In the data rows, the value 128 means zero.
Here are some points:
[146 111 159 134 148 133 122 118 128]
[142 104 111 138 137 107 102 111 142]
[152 101 125 133 147 118  98 114 121]
[144 129 140 138 147 142 106 116 122]
[151 102 123 111 161 120 106 131 155]
[160  95 106 124 155 117 109 110 127]
[105 127 121 162 105  89 107 104 176]
[149 101  93 134 144 116 121 106 140]
[141 110 110 164 142 147 111 138 102]
[125 127  57 130 120 123 198 124 120]
[148 108 109 131 161 117 124 125 128]
[100 157 158 123 101 151 114 128 106]
[126 106 126  74 131  92 108 122 215]
[153 109 130 131 154 130 105 112 124]
[131 118 171 116 131 102 133  80 161]
[137 123 200 102 134 173 161 217   0]
[102 237  45 167 151 244 232 217  80]
[ 88 203  88 186  84 219 149 182  76]
[140 104 148 140 137 113 106 124 137]
[124 111 159 123 124 103 121  99 149]
[148 102 114 136 148 107 105 110 151]
[202 107 132 131 154 114  94 108 131]
[ 88 189 223   0  86 255 255 255  28]
[150 101 110 132 149 113 112 117 135]
[165 103 122 125 158 123 103 127 133]
[153 105 126 135 154 120 107 124 134]
[131 118 117 137 138  97  98 107 150]
[162 139 139 130 157 135  98 110 133]
[157  96 150 134 156 126 111 127 138]
[150 101 146 137 149 111 120 113 128]
[ 24 255 224   0  25 255 255 255   0]
Then 10 other points, each followed by its number:
[137 111 167 128 136 113 117 114 130] 0
[156 104 150 135 153 111 111 118 131] 1
[ 68 149 213  93  73 163 231 167  70] 2
[141 104 120 121 143 109 101 118 136] 3
[137 126  97 142 142 154 135 149 109] 4
[134 132 125 128 133 107 103 114 134] 5
[138 120 121 133 138 124 114 111 128] 6
[146 101  99 132 149  95 124 104 134] 7
[158 116  83 111 163 171 138 193 149] 8
[136 104 160  69 128  95 120  80 205] 9
Which three of these numbered points are nearest to each point below, ignoring the 3 directions in which the first points spread most? Their numbers follow each, nearest first.
[118 143 122 104 112 133 133 139 119] > 3 6 5
[155 105  90 132 148 141 136 142 124] > 4 3 7
[137 122 166  99 129  88 117  87 171] > 1 0 6
[107 131 189 131 121 109 149  97 153] > 0 1 2
[146 111 133 131 152 119 105 119 125] > 6 3 1
[136 120 153 139 132 112 113 112 139] > 0 1 6
[125 115 104 131 131 128 108 125 120] > 3 4 6
[ 95 131 183 111 101  98 132 101 158] > 0 1 6
[134 124  95 138 140 151 133 145 116] > 4 3 6
[138 102 154  78 131  98 118  85 194] > 9 4 1
[124 146 209  51 130 218 197 255  72] > 8 9 4
[150 104 150  91 146 117 109 110 196] > 9 4 1
[153 107 120 129 157 113 100 124 132] > 3 4 6
[144  95 105  82 155 113   0 133 188] > 8 3 4
[127 115 118 125 130 104 101 116 140] > 3 5 6
[167 112 118  84 171 153 105 125 186] > 8 9 4
[165  98 153 142 153 120 113 128 163] > 1 0 4
[ 16 196  32 249  12 217 255 234   0] > 2 0 7
[153  98 149 130 153 114 109 120 135] > 1 0 6
[104 131 155 129 101 121 120 110 131] > 0 6 5
[144 104 123 124 147 112 102 118 137] > 3 4 6
[138 103 153  80 130  97 118  87 190] > 9 4 6
[153 103 146 131 146 119 105 112 123] > 6 1 0
[ 46 155 181  19  40  44 140  54 255] > 6 5 1
[152 102 166 127 150 124 119 128 128] > 1 0 6
[ 98 149  40 130 102 124 231 118 126] > 7 2 4
[106 181  82 143  91  91 132  98 145] > 5 6 7
[134 130 117 132 139 117 126 115 131] > 6 1 5
[ 99 228  60 178 104 232 196 205  85] > 1 0 6
[156  97 154 134 156 128 113 129 137] > 1 0 4
[  4 255  24 255   0 255 255 255   0] > 2 0 5
[150 102 144  84 147 115 105 105 208] > 9 8 4
[165 114 141 137 163 131 110 125 143] > 1 9 0
[136 126  86 144 141 155 133 151 108] > 4 3 6
[151 100 130 133 145 117  94 113 119] > 6 3 5
[123 115  74 137 109 108 156  96 150] > 7 4 6
[149 106 119 131 155 119 108 114 127] > 6 3 4
[140 103  83 168 135 130 170 179  75] > 7 4 2
[168 117 149 138 166 134 106 129 145] > 1 9 0
[167 136 112 127 170 144 113 127 137] > 9 1 6
[161  99 150 130 154 116 103 114 133] > 1 6 0
[151  97 144 131 151 110 114 100  62] > 6 7 5
[ 97 177  86 143  92  79 125  91 151] > 5 6 0
[ 99 143  67 144  94 137 162 140 100] > 7 3 4
[143 106 140  96 140 110 105 105 204] > 9 4 1
